In the data rows, zero lies at 4.5, halfway between 4 and 5.
Each row below has a hidden score, from 0 to 40, with 20 about the middle. What is it? The score is a weighted sum of the row's numbers plus the product of two more (or one squared), each taken from its middle value.
[2 8 3 3 6 6 3 2 6 3 4 8 2 5 5 3 2 4 2 2 2 3 1 4] 18
[5 4 5 5 5 3 3 5 4 5 5 4 4 5 4 5 6 4 5 5 4 5 4 5] 15
[5 3 5 4 4 3 5 3 4 5 4 4 4 5 3 5 5 5 5 4 4 6 4 6] 23
[6 3 3 4 3 2 3 5 2 7 4 4 6 6 6 6 3 3 3 6 3 6 4 4] 15
[7 4 4 6 3 3 3 5 3 7 4 2 6 5 4 7 3 4 5 6 4 5 7 4] 21
[6 5 3 6 4 4 3 5 4 6 6 4 6 4 4 6 6 5 5 7 7 5 7 4] 34
[3 5 5 4 7 6 6 3 5 3 5 4 3 4 4 2 6 7 6 4 7 3 5 5] 22
[4 5 7 4 5 5 7 5 5 5 5 3 4 4 4 5 5 5 6 5 7 6 5 5] 33
[3 6 6 5 6 6 5 4 5 4 5 4 4 4 5 3 7 7 5 4 6 3 5 5] 24
[1 7 8 5 8 7 8 1 7 2 5 4 2 2 4 0 7 9 8 3 7 2 6 7] 12
[1 6 7 3 7 8 9 1 8 0 5 4 1 3 4 0 9 9 6 3 9 1 5 6] 24
[5 4 5 5 4 4 5 4 5 5 6 3 5 5 3 5 6 5 6 5 6 4 6 4] 16
[7 2 4 6 2 3 2 5 1 7 5 3 6 6 5 6 3 2 5 6 3 7 5 5] 17
[5 4 4 5 5 4 3 6 4 5 4 4 6 3 4 6 5 3 4 7 4 5 6 5] 22
[5 4 4 6 4 4 3 6 5 6 4 3 7 3 3 5 5 4 3 5 5 4 6 5] 14
[2 7 8 4 8 8 7 2 7 1 4 4 1 1 4 1 8 8 8 3 9 0 5 6] 28
[6 5 4 5 4 3 3 7 3 6 5 4 6 4 6 7 3 3 5 6 2 6 4 3] 16
[5 4 4 5 4 4 4 5 4 4 4 4 5 5 4 5 5 4 5 6 5 5 6 5] 22
[4 5 7 5 5 6 5 2 5 3 6 4 3 4 4 3 6 6 6 4 5 3 5 4] 18
[5 4 4 4 5 4 5 5 4 5 4 4 5 3 5 5 6 4 5 4 5 4 5 5] 17
[2 8 3 3 5 6 5 4 6 3 5 9 3 6 5 3 1 4 2 1 3 4 0 3] 22
[6 5 4 6 4 2 3 7 2 7 5 5 6 5 5 6 4 3 3 5 4 7 4 4] 25
[4 4 5 4 6 5 5 6 5 5 3 5 5 5 5 4 5 5 3 4 6 4 4 5] 37
[1 6 8 5 9 8 7 2 8 1 5 4 1 0 3 0 8 8 7 2 9 1 6 6] 13
[6 4 2 5 2 3 3 6 2 6 4 4 7 6 5 7 3 2 4 6 3 6 4 4] 25
[6 5 1 4 3 3 3 7 3 5 4 4 6 4 4 6 4 2 4 4 3 7 5 4] 20
[5 5 3 5 4 4 3 6 3 6 5 4 6 3 4 6 4 5 3 6 4 5 6 5] 24
[5 3 5 3 5 4 6 4 5 5 3 4 4 5 5 4 6 5 5 5 4 3 5 4] 13
[5 5 5 4 4 5 4 5 4 4 4 5 4 5 4 4 5 5 6 4 5 4 4 5] 21
[4 5 4 3 5 5 5 5 5 4 4 5 4 5 4 3 5 4 4 5 4 4 3 5] 20
[5 4 4 4 4 4 5 4 5 5 4 4 6 5 3 4 5 5 4 5 4 5 4 4] 17
[2 5 7 3 9 7 7 3 7 2 5 4 2 3 4 1 8 7 7 2 9 2 5 6] 24
[7 3 5 5 4 2 5 5 2 6 6 2 4 5 4 6 6 4 5 8 5 6 7 5] 21
[3 5 4 4 6 5 5 6 5 5 5 5 5 5 4 4 4 4 3 6 5 4 4 4] 38
[5 6 3 6 4 4 5 4 5 5 5 4 6 4 4 5 6 5 5 6 4 5 7 6] 29
[5 4 6 4 4 5 6 5 5 4 4 4 3 5 4 5 5 4 5 3 5 4 5 4] 22
[7 3 6 5 4 2 3 5 2 7 4 1 7 3 5 7 6 5 5 7 5 8 8 5] 26
[5 3 4 4 4 4 5 4 4 5 4 5 4 6 4 5 4 5 6 3 3 5 5 4] 16
[6 4 3 5 5 3 2 5 3 6 5 5 6 5 5 6 4 3 3 5 3 5 6 4] 20
[2 6 8 3 7 7 7 2 6 2 4 4 4 3 5 1 7 6 7 3 7 2 5 5] 17
[5 3 5 6 4 4 5 4 4 4 5 4 5 4 4 4 5 5 4 5 6 6 7 4] 11
[5 4 5 5 5 4 4 5 4 5 5 4 4 4 5 5 6 5 5 5 5 4 5 5] 16
[4 5 5 4 5 4 5 6 5 5 4 5 5 5 4 4 6 5 4 4 6 3 5 4] 31
[2 7 3 3 6 6 6 4 6 2 5 7 3 5 5 4 2 4 2 2 3 3 1 4] 28
[2 7 3 4 5 7 5 3 6 3 4 7 3 5 5 2 4 3 2 1 4 3 1 3] 19
[3 7 3 4 5 6 3 5 6 3 4 8 3 4 7 4 4 4 3 3 4 2 3 4] 17
[5 6 4 5 4 4 4 6 4 5 4 4 6 4 2 5 5 4 4 6 4 4 7 5] 33
[1 6 8 3 7 9 7 2 8 2 6 4 1 2 4 1 9 9 8 4 9 2 5 6] 25
[5 4 4 5 4 5 5 4 4 5 5 4 4 5 3 4 5 5 4 5 3 6 5 4] 22
[7 3 4 6 2 2 4 6 2 7 3 2 8 5 5 6 3 3 5 6 3 5 5 4] 8
[1 6 7 4 9 8 8 2 7 1 5 4 1 2 4 0 8 9 7 3 9 0 5 6] 21
[4 4 5 5 5 5 3 4 5 4 4 4 4 5 5 4 5 4 4 3 4 4 4 5] 18
[7 3 5 5 1 3 4 6 1 7 4 3 7 9 5 7 2 3 4 6 3 7 5 4] 36
[5 4 5 5 4 4 5 6 4 5 6 4 6 5 5 6 5 5 5 5 2 6 4 4] 19
[7 2 4 5 3 2 3 6 3 6 4 3 5 7 4 5 3 3 4 6 4 6 6 5] 12
[6 2 5 6 4 3 4 6 2 7 5 2 7 4 5 6 6 4 7 7 3 6 6 4] 12
[1 6 9 4 9 8 8 0 8 0 6 4 1 3 5 0 9 9 7 2 9 1 5 7] 34
[3 6 3 3 6 5 4 4 5 3 4 7 4 5 6 4 4 4 3 3 3 4 3 4] 20
[2 5 2 1 5 6 6 4 6 2 5 8 2 6 8 3 1 5 3 0 3 4 0 3] 15
[2 5 7 5 6 6 6 2 6 2 5 5 4 3 5 2 6 6 6 4 7 2 5 5] 6
[4 5 4 4 6 5 5 5 5 4 3 5 3 4 4 4 4 5 5 4 5 5 3 5] 28
[5 3 5 4 5 5 6 4 5 5 5 3 5 3 5 5 5 4 5 4 6 5 5 4] 27
[4 5 4 4 4 5 4 6 5 4 2 5 5 5 5 4 5 5 3 5 5 4 3 5] 28
[7 1 4 6 3 1 4 7 3 7 3 1 6 5 4 7 4 2 4 7 4 5 6 4] 6
[5 4 5 5 4 4 6 5 5 5 4 4 5 4 3 4 4 5 6 6 4 5 3 4] 11
[6 3 4 4 4 4 3 6 5 6 3 3 6 4 2 5 5 3 4 6 4 5 6 5] 20
[1 7 8 4 9 9 9 2 8 1 5 4 1 1 3 0 8 8 7 3 9 0 6 7] 24
[3 6 2 3 6 6 5 4 6 3 5 7 4 4 6 3 4 3 4 1 4 4 3 4] 15
[1 7 7 4 8 9 7 1 8 1 7 5 1 2 3 0 9 8 7 3 9 1 5 6] 22
[3 6 4 3 5 5 5 4 6 4 3 7 2 5 6 4 5 4 4 3 4 4 3 4] 24
[1 6 7 5 8 7 7 2 8 1 4 4 2 2 2 1 8 6 7 2 9 3 5 6] 26
[2 7 3 2 5 6 5 4 6 3 5 8 3 3 7 4 2 4 2 3 3 3 2 4] 10
[5 3 4 5 5 5 3 5 4 5 5 3 6 4 4 6 6 5 4 6 5 4 6 4] 26
[4 5 5 4 5 5 4 6 5 4 3 5 4 5 5 5 4 5 4 4 3 4 3 4] 22
[5 3 4 5 4 4 4 5 4 6 4 5 5 5 3 5 5 4 5 5 4 6 4 5] 26
[4 4 5 3 4 4 3 5 5 4 4 4 4 5 5 4 4 4 5 4 5 4 5 4] 4
[4 5 7 4 5 6 6 4 6 4 4 5 3 4 3 3 5 6 7 4 5 3 4 4] 15
[3 6 3 4 5 7 4 4 7 3 4 8 3 4 5 4 2 3 3 2 3 3 1 3] 16
[0 7 9 4 9 9 9 2 8 0 5 4 1 2 4 0 9 9 7 3 9 1 5 6] 29
[6 6 4 6 5 5 2 6 5 5 5 4 6 4 4 7 4 5 3 6 4 5 7 4] 35
[7 3 4 5 2 2 2 6 2 7 4 3 7 7 5 7 3 4 4 5 2 7 5 4] 19
[4 4 5 4 5 5 4 5 5 4 4 4 4 5 4 4 5 5 4 4 5 4 3 4] 22
[3 6 4 5 4 6 5 5 6 3 3 7 5 4 4 4 4 2 3 3 4 4 3 4] 21
[1 7 9 5 9 8 8 1 8 0 5 5 1 3 3 0 8 8 6 2 9 0 6 6] 20
[4 4 4 3 5 5 5 5 6 4 4 6 3 4 4 4 4 5 4 4 5 4 3 4] 14
[4 5 5 4 4 5 4 5 5 4 4 4 5 5 5 4 3 4 5 4 5 5 5 5] 18
[3 6 4 4 6 6 4 3 7 3 5 8 3 4 5 4 2 4 2 1 2 3 2 3] 9
[5 3 3 5 4 3 5 4 4 5 3 4 4 5 3 5 5 4 6 5 5 4 4 5] 16
[5 3 4 5 4 5 5 4 4 5 4 3 4 5 4 5 6 4 5 5 5 4 6 4] 23
[3 6 4 4 5 6 4 4 6 4 4 6 4 4 5 3 4 4 3 2 4 4 3 4] 15
[7 1 5 6 2 2 3 6 3 7 3 3 7 6 4 6 3 4 4 7 3 8 5 4] 13
[7 3 6 6 3 3 3 7 1 7 5 1 7 5 4 7 4 4 6 7 5 7 8 5] 28
[3 6 3 4 5 6 4 3 6 3 4 7 3 4 6 3 4 5 3 2 3 4 2 5] 15
[7 3 4 5 1 2 2 6 2 7 4 4 7 7 5 7 4 4 3 7 3 7 5 3] 24
[2 8 3 3 5 6 5 5 6 3 6 8 3 4 5 4 2 3 2 2 2 4 2 2] 12
[4 6 3 4 5 6 4 5 6 4 6 5 3 5 5 4 5 5 3 5 4 4 4 5] 26
[4 4 5 4 4 4 5 4 5 4 4 4 5 5 5 4 6 5 4 3 5 5 4 6] 18
[5 4 5 3 4 5 5 5 5 5 4 4 4 6 4 4 5 5 5 5 6 4 5 5] 30
[5 6 4 5 5 4 4 6 4 5 4 3 6 3 4 5 6 4 4 6 4 4 7 6] 24
[4 5 5 4 5 5 5 5 5 4 4 4 4 5 5 4 5 5 6 5 4 5 4 5] 23
[2 6 4 2 5 6 6 3 6 3 4 9 1 6 7 3 1 4 3 1 3 5 0 4] 19
[6 3 4 5 3 3 4 5 2 6 5 4 5 7 5 6 4 4 6 5 5 6 5 3] 23
[1 7 8 3 8 8 7 1 7 1 6 4 1 1 3 0 8 8 8 3 9 1 5 7] 23
[7 3 5 6 3 2 3 6 1 7 4 2 7 5 6 7 5 4 5 9 4 8 8 5] 30
[6 3 4 5 3 3 4 5 3 5 4 3 6 5 3 6 5 4 4 6 5 7 5 4] 29
[1 6 8 5 9 8 8 1 7 1 7 4 1 1 3 0 9 8 8 2 9 1 5 7] 26
[2 7 4 3 6 6 5 4 7 3 4 8 3 7 6 3 1 3 4 1 2 4 0 4] 21
[3 5 6 4 6 6 6 5 6 2 5 4 4 3 5 3 6 6 6 4 8 3 4 5] 24
[5 4 5 5 4 4 5 5 4 5 4 4 5 3 4 4 4 4 4 4 5 4 5 5] 6
[5 3 5 4 4 4 4 5 5 4 4 4 4 5 4 4 6 6 5 5 5 4 5 5] 10
[2 6 2 3 5 7 5 3 6 3 5 8 2 5 6 3 1 3 2 2 4 4 1 4] 21
[4 5 3 4 6 5 5 4 5 4 4 5 4 5 5 4 4 5 5 4 4 4 4 4] 23
[2 6 4 2 6 6 5 3 6 3 4 9 2 5 6 3 2 3 3 1 3 4 0 3] 15
[7 3 3 6 1 2 4 6 2 7 5 4 7 6 5 8 3 3 4 6 2 7 5 4] 18
[2 5 7 3 6 6 6 3 6 2 5 4 3 3 5 3 7 6 6 3 8 2 5 7] 22
[4 4 5 4 4 5 6 3 5 5 4 5 5 4 6 4 4 4 4 3 5 4 4 4] 11
[7 4 5 6 2 2 4 6 2 6 5 2 7 5 4 6 5 4 6 6 4 7 7 4] 13
[4 4 5 5 5 6 5 5 6 4 4 5 4 4 5 3 3 4 3 3 5 3 3 3] 7
[7 2 4 5 1 2 3 5 1 7 5 4 6 7 6 7 2 3 4 6 2 7 5 5] 14
[1 7 7 4 8 8 8 2 8 1 4 4 1 2 4 1 8 8 6 4 8 1 5 7] 28
[6 2 4 6 3 3 4 7 4 6 3 3 7 6 4 6 4 3 4 5 3 5 6 4] 15
[6 4 5 5 3 3 4 4 3 6 3 4 6 5 5 5 3 5 4 4 3 5 5 5] 12
[5 4 4 5 3 3 2 5 4 5 5 4 5 5 4 6 5 4 4 5 4 5 5 4] 10
[2 7 3 4 6 6 4 4 6 3 6 8 3 4 6 3 2 3 3 1 3 3 1 2] 4
[4 5 5 5 4 5 4 4 5 4 5 5 4 5 5 5 5 6 4 5 5 3 4 5] 20
[2 7 3 3 7 6 5 5 7 3 5 9 1 6 5 3 1 4 3 1 3 3 0 4] 21
[3 8 3 4 5 6 5 3 7 3 5 7 2 5 5 4 3 4 4 2 3 4 2 3] 22
[4 6 3 3 5 4 5 5 6 4 3 6 4 6 3 4 4 3 3 3 3 4 3 4] 23
[5 3 5 5 4 5 4 5 4 5 4 4 5 4 3 4 4 6 5 4 5 5 5 7] 20
[5 2 5 6 4 5 5 4 4 4 4 4 5 4 5 4 6 4 4 4 5 5 6 5] 14
[5 4 5 6 5 4 4 5 5 5 3 4 6 3 3 5 6 4 4 5 6 5 6 4] 21
[2 7 3 2 5 7 4 4 6 2 5 8 1 6 8 3 0 4 4 1 3 3 0 5] 20
[6 6 2 7 4 4 3 6 3 6 8 4 7 3 5 5 4 3 3 5 3 6 5 3] 10
[6 4 3 4 3 2 2 6 3 7 4 4 6 6 6 7 3 4 4 7 1 7 5 5] 23
[2 6 8 5 8 7 8 2 7 1 4 4 3 2 4 1 7 9 7 3 8 2 6 6] 20
[2 8 4 4 5 7 6 3 7 3 6 9 1 6 7 4 0 5 4 1 3 4 0 3] 23
[4 5 4 4 6 5 3 5 6 3 4 5 4 5 4 4 4 4 4 4 4 4 3 4] 21
[4 4 4 5 5 4 5 5 4 5 3 4 4 4 3 5 6 6 4 4 5 4 6 5] 25
[3 7 2 3 7 6 6 4 7 4 5 8 3 4 5 3 3 4 2 1 2 5 3 3] 25
[4 4 5 5 6 5 5 4 5 4 6 4 5 3 4 4 5 5 5 5 6 4 5 5] 17
[5 4 5 4 5 4 5 4 4 5 5 3 5 5 5 3 5 5 6 5 6 4 6 5] 13
[7 2 5 6 2 2 4 6 2 7 5 2 7 3 3 6 5 5 6 7 4 6 8 6] 4
[6 3 4 5 3 2 2 6 2 7 5 4 6 6 5 7 3 3 5 7 2 6 5 5] 17
[5 3 5 5 4 4 4 4 5 5 4 4 4 5 4 4 5 5 6 5 4 5 5 4] 8
[3 7 3 3 6 6 5 5 7 3 4 7 3 5 6 3 2 2 4 2 4 3 1 3] 15
[3 6 7 3 6 6 6 2 6 3 6 5 3 2 5 2 7 6 7 4 7 3 5 6] 10
[1 5 8 5 8 9 9 2 7 1 4 4 2 2 3 1 8 8 7 2 9 1 6 8] 32
[4 4 5 5 5 5 5 4 5 4 3 3 5 5 4 4 4 5 5 5 4 4 4 6] 25
[5 5 3 6 5 3 5 5 4 5 5 4 5 2 4 6 7 4 3 6 5 5 7 5] 19
[4 5 3 3 5 5 5 4 5 4 3 5 3 5 5 4 4 4 4 4 4 4 3 5] 25
[4 5 5 3 5 5 5 4 5 4 4 6 5 5 5 4 4 5 4 3 5 3 4 4] 19
[6 6 4 5 3 2 2 5 3 7 6 5 6 4 6 6 3 3 5 6 3 6 5 5] 9
[6 3 5 3 3 4 4 4 3 5 4 4 4 6 5 5 4 4 5 5 2 6 4 4] 20
[6 6 4 5 5 4 3 4 5 5 5 4 6 3 5 6 6 3 4 6 3 5 6 5] 22
[6 4 3 6 3 2 2 5 2 6 4 4 6 6 4 7 3 4 3 6 3 6 5 4] 22
[7 2 3 5 1 2 2 6 2 7 3 2 7 6 4 6 2 3 5 7 3 8 5 4] 12
[5 3 5 4 5 4 5 4 5 5 6 4 4 5 4 4 6 4 5 5 6 5 5 5] 15
[4 5 4 4 5 5 4 5 6 3 3 6 4 5 6 4 4 4 3 2 4 3 3 4] 13
[3 7 4 3 6 6 4 4 7 4 4 8 3 5 5 4 2 2 2 1 2 3 2 3] 18
[6 3 4 4 1 2 2 7 2 7 5 4 7 7 3 8 2 5 4 7 2 7 4 5] 25
[2 7 8 5 7 7 7 2 8 2 5 4 2 2 4 1 8 8 7 2 8 2 6 6] 13
[6 2 4 5 3 2 2 6 1 7 4 3 6 7 5 7 2 3 4 7 3 6 6 4] 21
[6 5 3 5 5 3 4 5 4 6 5 4 7 4 5 6 5 5 3 6 4 5 6 4] 24
[4 4 4 3 5 4 4 3 5 3 5 5 4 5 4 4 6 5 5 5 4 4 5 5] 12
[7 3 5 6 3 2 3 6 1 7 6 2 7 4 4 7 5 4 6 8 5 7 8 6] 21
[3 7 2 2 5 5 4 6 6 3 4 7 2 5 5 4 3 3 2 1 4 3 2 4] 16
[5 3 5 4 4 4 5 6 5 5 3 4 4 5 4 4 5 4 5 4 4 5 4 4] 10
[4 6 4 4 4 5 5 6 6 4 4 5 4 4 5 4 4 5 3 4 5 4 3 5] 17
[3 7 5 3 5 7 5 4 7 3 5 8 2 4 4 3 2 2 4 3 4 4 1 3] 16
[5 2 5 4 4 5 5 5 4 5 4 4 4 5 5 5 5 6 5 6 6 5 5 6] 28
[7 3 3 6 4 3 4 6 2 7 6 4 6 7 5 7 3 3 4 5 2 7 5 3] 28
[4 5 5 5 5 4 5 4 5 4 3 5 4 5 4 5 4 5 5 4 5 4 4 4] 21
[3 5 7 4 6 7 7 4 6 2 5 4 3 2 4 3 6 7 6 3 7 3 5 5] 28
[4 3 5 4 4 5 3 5 5 5 5 4 3 6 3 4 5 5 5 4 5 4 5 6] 19
[3 7 2 3 6 7 5 3 7 3 5 8 1 5 6 3 3 3 4 1 3 3 0 4] 24
[3 4 3 3 6 6 5 4 6 4 5 6 5 5 6 4 4 5 4 3 4 4 3 5] 24
[1 7 9 3 9 8 8 2 7 1 5 4 1 1 3 0 9 9 7 3 9 1 6 5] 20
[5 6 7 5 4 4 5 4 5 3 5 4 5 5 5 4 5 5 4 4 5 4 4 4] 19
[4 5 3 4 5 5 4 5 6 4 4 6 4 4 5 4 5 4 3 3 4 3 3 5] 13
[3 6 7 4 6 6 5 3 6 2 5 4 2 4 5 2 7 7 6 3 6 3 5 6] 18
[6 4 3 3 4 4 4 7 5 6 3 3 7 4 3 4 5 2 3 5 5 6 6 5] 28
[7 2 5 5 1 2 3 5 2 7 3 3 6 8 6 6 2 3 4 6 2 8 5 4] 15
